Y: 4 groups of rows, each row roughly a mix of its group's hidden directions:
Y (92 x 10):
[[-30   9  23  -4 -23  30  -3  13 -12  -3]
 [ 18 -21   4  29  29 -12 -19  -1  13  11]
 [ 13 -16  14  -6  14 -18 -26  15  19 -28]
 [-29   0 -33 -11 -14  12  23   0   0  18]
 [ 35   5  17   5  24  23 -14  -7  15 -12]
 [ 27 -25   0  12  -7  -9 -12  29  23  10]
 [ 39  24  -8   1  16  -9   7  -9  13  20]
 [ -4  31  -6   1   9  18  36 -19 -11  -6]
 [ -7 -12 -11  38  18  21   9  19 -17   4]
 [  3  14  -4  22  45   8  -6   4 -19   5]
 [ 18  -2   5  12  11 -11   5  -3 -38  32]
 [ -5 -20  15  22 -36 -12  13  12   7 -18]
 [-19  10   3 -14   8  40 -15 -13 -13 -19]
 [ -2 -24  -8   6  11  -3   0  21  43 -11]
 [ 15 -21   1 -16 -30 -33  -6  -8  13  -7]
 [-12  22  20  21 -20   7  22  23  -6  17]
 [ -9  26  20  -9  21   0  -2 -38  -5 -10]
 [  5   2 -40   4  33   5   6  -9  -4  19]
 [ 12  30  14  31  11 -11 -12  19  -5 -17]
 [-34 -24  -7 -11 -20  -6 -22  16 -16  -1]
 [-12   5   5  36  -1  30  17   6 -13 -18]
 [-31  24 -15 -20 -15 -11  18  14  13   4]
 [  0   8 -27 -12 -27  11  18 -24  23   3]
 [ 16 -16   3  25  27 -30 -21   1  -2   7]
 [ 17   7  -4 -21  -6  40   8 -12  24  -8]
 [ 14 -27 -20  18 -16  19  11  28  -5  -3]
 [-12  38  18  -9  14  -8  21 -20  10  -3]
 [ -5 -11  25  20  -7 -12  -4 -18 -22 -33]
 [  6  31   9  27 -22  13  23 -16  -1   5]
 [-27   2 -23  -2 -14  27  22   1 -17 -18]
 [  7 -34   3  14 -25 -24   5   4  13 -20]
 [-21 -19   6  40  13  -5   8  10  -5 -19]
 [ 30  16 -11   8   2   4  25  12  34   2]
 [ 12 -11 -23   7  33  11  -6 -22  -2 -25]
 [  5 -21   6  18   5  28  -5  -1  37  14]
 [ 25  33  19 -12 -17  -2 -11 -19 -17  -2]
 [-17 -21 -19 -16  -2  18  20  -3   3  34]
 [  3   0   6  27  13 -16 -12  18  19 -35]
 [ -1  34   9   3  13  12  36 -17   8 -10]
 [-15   7  24 -16   9 -16 -28 -19  23 -13]
 [-10  -7 -42 -23 -11   5  10 -10  21   6]
 [-19  10  21  18 -25  26  14   6  -7 -21]
 [  4  -4 -13  -1  19 -12  -4  24  -6  44]
 [-20 -22  17   4 -39  -9   0   8  19   5]
 [-11 -28  20  28  -9  -1 -10   9  27  13]
 [  0  39   1  -6  18   6   7   6  -8  35]
 [-17 -23  13 -29 -27  -6 -22  11   2   4]
 [  8  21 -22 -20  -2 -27  -8   4   5  32]
 [ 42   0 -15 -12  22   5  -7 -18  11  -6]
 [-21 -18  23   8 -33  11   1  10  25   4]
 [-14  -6  28  -9  -1 -22 -23   6  32  -9]
 [-21   5 -41   9   2 -15  -4  -5 -10 -26]
 [ -1  -6  13  17  32  -7 -13  38   0   3]
 [ 10 -25   8   9  -8 -24 -11  29  -6  27]
 [-16 -37   0  -5  21   7   6  22  10  22]
 [-18 -37  -6 -16   1  12 -29  12  -9   1]
 [ -2  -1  43   0 -28  -5 -10  10   3 -20]
 [ 12 -13   9  -5 -29 -40   6   3  19   3]
 [-13  19  -6  -9 -12  -9  22  22  38  -3]
 [ 19  37 -15  -5  12   9  22 -19  14   0]
 [ 20   3  15 -20  11 -20 -35   7  -6 -20]
 [ 12  11  25 -12  10 -12 -25   1 -37  -2]
 [ -5  31  24 -23 -25   3   4 -17   8 -13]
 [-12 -25  -5 -33  -8   5   3 -23 -22  14]
 [ 12  22   7   3  -8 -19 -20 -15 -17 -35]
 [ -4  10  -7 -14  -4 -33  -5  13 -10  38]
 [ 21  -3   8 -20 -20 -37  -9  -7  -7 -19]
 [ 17  -8   5   9 -20 -25  14 -17  19 -30]
 [ 10  30   1  -1 -12 -14 -16 -19 -27 -23]
 [ 19  21  31  -7   7  -3 -18   5 -30  11]
 [-41  -2 -10  20   2  -5   9  15 -14  22]
 [ -7 -13  15  -4 -32 -23   1  27   5  22]
 [  7  37 -31 -18   1  -4  13  -9   5  16]
 [  6   8  -7  18   1  27  42   1 -12  -9]
 [-14  -9  -8 -13 -17 -30 -13  28   1  25]
 [  4   3 -11 -37 -36  -5  13  -9   3 -12]
 [ -2  14  -1 -12  11 -13 -21  -1 -47  -1]
 [  5  32 -19   0   3  17  38  -7  -1  -2]
 [  8  25  10 -24 -11  -6   1 -32  14 -22]
 [-37   0  -3   2 -13  16  26   7 -23 -13]
 [  7   5 -12  37  21   2  19  18  -9  21]
 [-22   7 -36 -21 -14   3  23  -4  -8  11]
 [-20 -38  11   5  17  10  12  13  -6  22]
 [ 12  26  24  33 -12  12  18   0  10   5]
 [ -5   9  10  -1   7  21   2 -20  26 -38]
 [ 15 -25 -18  16  20 -29 -13  -6   8  17]
 [  2   3   1 -27   0 -21 -12  15   2  41]
 [ -6 -23  -8 -13  22 -21 -28  15  -2 -23]
 [ -7   2   2  -9   2  25  -9 -27  -1 -40]
 [  3  29 -24 -25  10  17  16  -8 -21  -7]
 [ -2   5  -2  -3  31 -13 -24  30 -24   8]
 [ 20  10 -22 -37 -13   8  13 -17   6 -11]]

the three rows of each list that fit no group, in list order (the others fit one group, some only roughly):
  * j_595: [ 19  -9  -9  -1  24   6  17 -38  13 -14]
  * j_679: [ -2  19  -1  18  21 -18 -19  18 -27 -18]
  * j_216: [ 14 -34   3  -9 -27 -12 -20   6  21  -8]
  * j_266: [ 19  23  28   2 -24   1   0 -26 -15  -8]
  * j_836: [ 40 -26   6  24   4  13   3  11   6  -4]
  * j_631: [ 17   6   2 -27  -8 -38  -4  -8  18  16]
  * j_788: [ -5 -10  28   8   2   7  -1   2  36 -31]
  * j_165: [-10  -7 -34  -2 -13  18   7   4 -37   4]
  * j_530: [ 10  31   4 -25 -15  -1   7   0  19  30]
  * j_343: [-33 -17  18   3  -4  14  -2  -7 -33 -11]
  * j_56: [ 18  -7  26 -34   2  -8 -25  -6 -17   0]
  * j_929: [ -6 -15  13  14 -13 -16  16  41  14   8]
  * j_518: [ 30  15  19 -18 -26   7   3 -27   2   5]
  * j_812: [21 13 40 24  5  1 -2 15 15 -3]
 : j_595; j_216; j_530
  * j_39: [ 25  18   2   0 -16 -10  -9  -9  26 -33]
  * j_620: [ 11  36 -12 -16  21  -3  -5 -29   6   7]
  * j_28: [-27 -27 -13  -5   0 -15  -8 -16 -25 -21]
  * j_993: [-20  17 -22  28   7  11  20  15   0  22]
  * j_247: [ 27  18   4 -33 -11  14   6  -9  -1 -26]
  * j_61: [-11  -3   7  11  21   9   6  23 -30  30]
  * j_486: [ -9  15   2  -3   8   4  -1  26 -12  44]
  * j_772: [-13  -4 -17 -34  -6  -2 -18  22   9  26]
  * j_387: [ 27 -35  15   2  14   5 -20   1  12 -17]
  * j_151: [-14  18 -35  -6  20   2  15  -3 -27  10]
  * j_475: [  5 -14 -17   0  18 -37 -31  -4  -8   3]
  * j_913: [11 15  3 41 -5 -4 33  3  2 -6]
  * j_93: [-10  35 -21 -24  -4 -10  10  -5  22  13]
 : j_772; j_387; j_475
  * j_967: [ 26  35  21  -3   2  -7 -21   5 -18  -2]
  * j_922: [ -8  10  -9  -1   7  27  -2 -36 -21 -21]
  * j_966: [  9 -11  17 -13 -30  21   3  -6  33 -12]
  * j_683: [  5  -2  35   4 -19   3   4 -28 -28  -7]
  * j_555: [-10  15 -20 -14 -16 -20  16  28   8  24]
  * j_348: [-23  15   6   0   7  19  11 -29 -25 -20]
  * j_234: [ 32  23 -18 -23 -11   8  16  -5  19   6]
  * j_691: [-8  0 11 38 18  8 14 28  7 14]
  * j_860: [ -9  16  15 -18 -14 -12  -3  21   0  40]
  * j_877: [ 28  -3  19 -16 -13 -29 -13  -7   5 -24]
  * j_657: [  3  -2  -7  10  -4 -17   5  32  23 -35]
  * j_708: [ -2 -34   3  21 -16   6   9  34 -10   1]
  * j_656: [ -2 -12  11  -5  18   5 -44  23 -11  -2]
 : j_234; j_657; j_656
  * j_583: [ 13 -31 -16  -1   4 -31  -5  15   6  25]
  * j_125: [-30 -16 -14  24  -6   9  17  18  19  15]
  * j_844: [ 16  24  -1  31   5   1  29 -15   5 -19]
  * j_84: [14 28  9 22 -8 13 19 10 25 18]
  * j_235: [ 13  36   2  -9   9 -16  11   1   4  35]
  * j_131: [-18 -26  -5   7 -16   4  -9  13 -40   0]
  * j_740: [ 32   9 -30   2  -3  -6  13  15  -1  29]
  * j_798: [ 10 -26  10 -13   8   7 -38  -7  24  -1]
  * j_168: [ 12  -8  -2 -13 -28 -12  10  35  18  17]
  * j_714: [-10 -18   0 -22  16 -13 -20   3 -39   1]
  * j_957: [-31 -20  31  11 -10  -1   5  22 -10  -6]
  * j_762: [ -8  21   6  10  21 -18  -7  11 -39 -10]
  * j_239: [ -2   1 -35   3  27 -21   1  -3 -26  12]
 : j_125; j_798; j_168
  * j_128: [ 17 -11 -39 -22  -6 -18   3 -19   9   3]
  * j_726: [ 22 -19 -22  26  -6 -16   6  24  13  10]
  * j_935: [ 23 -31  -1   1  -1  -5 -12 -11  38   5]
  * j_751: [ 16  32  -4 -17  26  25   3  -6 -13 -14]
  * j_567: [ 21 -21 -17  17  34  -7  -5 -18  -2  14]
  * j_951: [-16 -21  -7  21 -17   2  20 -20  19 -24]
  * j_196: [-35 -20  23   0  -7  -1 -17  -1 -19 -21]
  * j_896: [  4 -10 -19 -29  29  -2 -28 -11  -3  13]
  * j_98: [ 12 -15   9 -34  -6 -12 -20 -24  -6 -22]
  * j_702: [ 21 -15   2  37 -18  10  13  10  22   5]
  * j_634: [-16   8 -22  17  32  20   5   3  -6  26]
  * j_538: [ 25 -25 -10  15  -5  -9  -6  20 -13  30]
 : j_726; j_567; j_702
  * j_396: [-20 -30   5   7 -15  21 -11   3  -6 -32]
  * j_488: [ 31  -2   6 -17 -21 -35 -14   1   9   5]
  * j_177: [  9  15   4   7  16  28  16  -8 -39   1]
  * j_987: [-10 -14 -13   3 -24   2  10  37  25  -8]
  * j_80: [-12   5  43  18  -4   4  25   2  -9  14]
  * j_135: [  0 -21  29   2   6  -1 -31  -8  19 -22]
  * j_937: [-40   6  -9  -1 -18  23  21  10  -2  13]
  * j_997: [-23 -20  -8  12 -13  24  13  10 -30 -13]
  * j_67: [-31 -17 -15  25   6  10   7   7   8  29]
  * j_341: [ -9   1 -10   7 -21 -11  24  41   2  15]
  * j_327: [ 11  26  15  31 -12  -4  33  -1   3  -5]
  * j_473: [-25  26  -7 -12  -7 -19  24  13 -10  21]
  * j_153: [-34  -2 -11  -8  -9  14  -4  -6 -38 -11]
 : j_488; j_177; j_80
  * j_331: [  3  12 -35 -24   0   5   2   6  34   9]
  * j_507: [-13 -19 -33 -13   6   4   5  16  31  14]
  * j_994: [-39   2   1  18  -1  29  11  14  -2  13]
  * j_894: [  2  -7  -3 -33  21  -8 -25  14 -23  16]
  * j_477: [  1 -17 -13  17 -25  -5  20 -10  33  15]
  * j_541: [ 25  30  -9 -25  13   2  -3 -10  20  18]
  * j_689: [-35  -4 -16  -7 -23   8  13  29   1  -9]
  * j_744: [-23 -15 -30 -18 -23   6 -12  18   8 -12]
  * j_931: [ 29  19  10 -30 -10   7  -2 -10  -4 -28]
  * j_529: [-11  -7   3 -16  17  25   7 -15 -39  -9]
  * j_449: [ -9  10  -3   9  17  14   2  26 -17  39]
 : j_477; j_541; j_529
  * j_716: [ 2 12 20 22 26 38 -6  7  2 -4]
  * j_87: [-23 -23  34  10  -7  -6  -6  18  16 -16]
  * j_525: [  9  17 -33 -11 -11 -10  16  21  -1  27]
  * j_19: [-10 -15  39  22 -18   7  -6  13  18  -2]
  * j_570: [-11  -2 -38  -9   7   8  10  17  25  22]
  * j_808: [12 -8 37 27 13  0  3 23 15  0]
  * j_528: [-25  -2 -23  -9 -26  -9  10  33   5   9]
  * j_734: [-35 -13   4 -16 -15 -20 -30   2  -9  -3]
  * j_651: [  3   7 -11   6  17  13  17 -21  43  -1]
  * j_464: [ 30  -1 -21   4   3  -8   0   6 -24  36]
  * j_58: [ 18  -7 -18  21  24   4  10 -23   4 -30]
  * j_638: [ 25  14   0 -30  -8  23   3 -16 -25 -10]
  * j_301: [  6  -5 -23  23  38  20   2  -6 -11 -10]
  * j_667: [ 29 -10  24 -11 -21 -19 -16  -2  14 -18]
  * j_351: [  1  44  -9 -20 -23  -5   8   4  13  -8]
 : j_651; j_638; j_351
  * j_205: [ 28  16  25 -21  -9  -2  -6  -7  -7 -31]
  * j_952: [-12 -25   2  19 -18   3  17  32 -21   7]
  * j_122: [ -1  35  -8 -26   8 -17 -10 -20  21   1]
  * j_792: [-21 -11 -19  22   8  11  23  18  21  17]
  * j_173: [  2 -10  17 -19   8 -14 -24  -7 -39  -9]
  * j_710: [ 27  21  -5 -31  -1  22   6 -14   1 -20]
  * j_545: [  9   7  32  10  26  -8  -7 -27 -21   4]
  * j_206: [ -3 -20  39  11 -13   6  11 -26 -11 -10]
  * j_883: [  3  17  18 -31  -9 -20 -29 -14   6   7]
  * j_816: [ 35  -1  13   7   7 -13   0  13  36   6]
  * j_321: [ 16  29  -9  21   4 -13  28  -5  20 -17]
  * j_133: [ -3  24 -38  -5  22  -4   3   2  18  19]
  * j_442: [ 30 -18  29  18  13  -7 -14   0  21  -2]
  * j_897: [  7   9  18  24  35  29 -10   6   1  -5]
  * j_505: [  8  -7  37  17  14  -5   3   3  31 -17]
 : j_883; j_321; j_133
  * j_954: [ -6  -3  33  36  15  -3   1  20  -1 -11]
  * j_548: [  6 -31   2  25  -6  23  14  16 -22 -11]
  * j_818: [ 11   6  23  23 -17   2  12 -16  22 -30]
  * j_340: [ 22  26   4  -5 -24  12  14 -13  29  10]
  * j_211: [ 16  37   1  -6   2  -9 -21  -8 -31  -3]
  * j_332: [-13   6  13  41  17   0   6  10  -6  27]
  * j_293: [  5   3 -40 -13  17 -23   5 -13 -16  14]
  * j_112: [-15 -31   5  17 -18   8   4  23 -26  -9]
  * j_856: [  6 -35  16  19 -11  -3  -1  32  12  -2]
  * j_794: [ 13  25   2 -25  10  -4 -21   6 -30  18]
  * j_999: [ 27   4   7 -15 -21  -2   7 -24   2 -34]
  * j_81: [  5  -2   3  24 -16  10  10  -5 -37  27]
  * j_513: [ 23 -26 -30  -3   2  -2  -2 -12  28  13]
 : j_332; j_999; j_81
  * j_149: [ 24  12   0 -22  30 -15 -11  -5  18  21]
  * j_471: [ 28 -11   1  -3  14  -6 -38 -24  -8   4]
  * j_157: [  4  18  -6  20  -7   8  27 -32 -18 -16]
  * j_271: [-23  21 -26 -17 -11 -10  23   2 -24   2]
  * j_372: [ 14  -7  11 -31  22  -8 -25  22  -2  15]
  * j_273: [  3  31  -3  -1   1  -3  13 -39  13 -20]
  * j_879: [ 31 -23   3  -6 -10 -30 -16 -11  18  -6]
  * j_350: [  8  38 -20 -20   3   5   9 -11  27   1]
  * j_91: [-16  14 -29  -9 -19  16  24  15  16 -15]
  * j_526: [ -6   4  -8  27  38 -14  -7   7 -22  13]
  * j_460: [-31   7  -4 -25 -10 -30 -16   8  13   8]
  * j_517: [ -1   3 -27   6 -15  25  27  23  14 -10]
 : j_149; j_157; j_273
  * j_90: [-19   1 -27 -20 -21 -13  -7  20  -9  25]
  * j_946: [ -3  21  20  34 -13   4  15 -16 -23  -5]
  * j_386: [ 10  18  18  -9 -28 -21  12 -20  21 -14]
  * j_5: [-33  -4 -19  -9 -16   4   6   7 -36   5]
  * j_274: [ -5  22   0 -10   0 -32  20  19  15  25]
  * j_222: [ 10 -23  15  10  -6 -42 -20   2   0  -4]
  * j_257: [ 10 -19  46   4   7  -7 -13  -1  -8 -18]
  * j_886: [ 23   1  -3   7   5  22  14 -26  32 -13]
  * j_795: [ 32 -14 -32  -5  -9  -5 -15  17   8  17]
  * j_515: [ 23   1  17 -41   5  -6 -26   2  -5   7]
  * j_104: [ -3  20   5   2  17  18  16 -33 -27  -8]
  * j_96: [ 14 -10   9   2  16   7 -41 -28  -3  -8]
  * j_326: [ -5 -27  18  39  -3  -6   4  10  20  11]
  * j_618: [-18   6  -8   1  17  28  27  -5 -30  -9]
  * j_17: [-18 -15 -35  -7 -18   5  20 -25   3  -5]
 : j_886; j_326; j_618
  * j_4: [ 41   9   1  -8  26  11 -17  -3 -13  12]
  * j_324: [-12  -9 -28  15  12  10  14  21  31  13]
  * j_721: [-19  -1 -15  -4  40   5 -25  13  -3  14]
  * j_644: [-13  24   8  24   4  27  15  18 -18  17]
  * j_642: [  2 -10 -12 -31  25  -7 -21  25  -1  17]
  * j_819: [-24 -20   0   7   1  24 -12  30 -19  15]
  * j_357: [-25 -21  -8  34   4  -1   1   9   9  27]
  * j_552: [-31 -11  11  -4 -21   1   7  26  22 -18]
  * j_426: [  6  -3 -16 -22  -4 -10 -41  -4  25  -3]
  * j_379: [ -7   8  12  39 -17   6  29  13  -7  -9]
  * j_150: [  9  38   5   2  -9  11   8  -2 -23  30]
  * j_694: [ 14  30   7 -24  -5 -27   4  -9  13  23]
  * j_334: [ 18   4  20  24  -4  23  18 -21   3 -24]
 : j_4; j_721; j_334
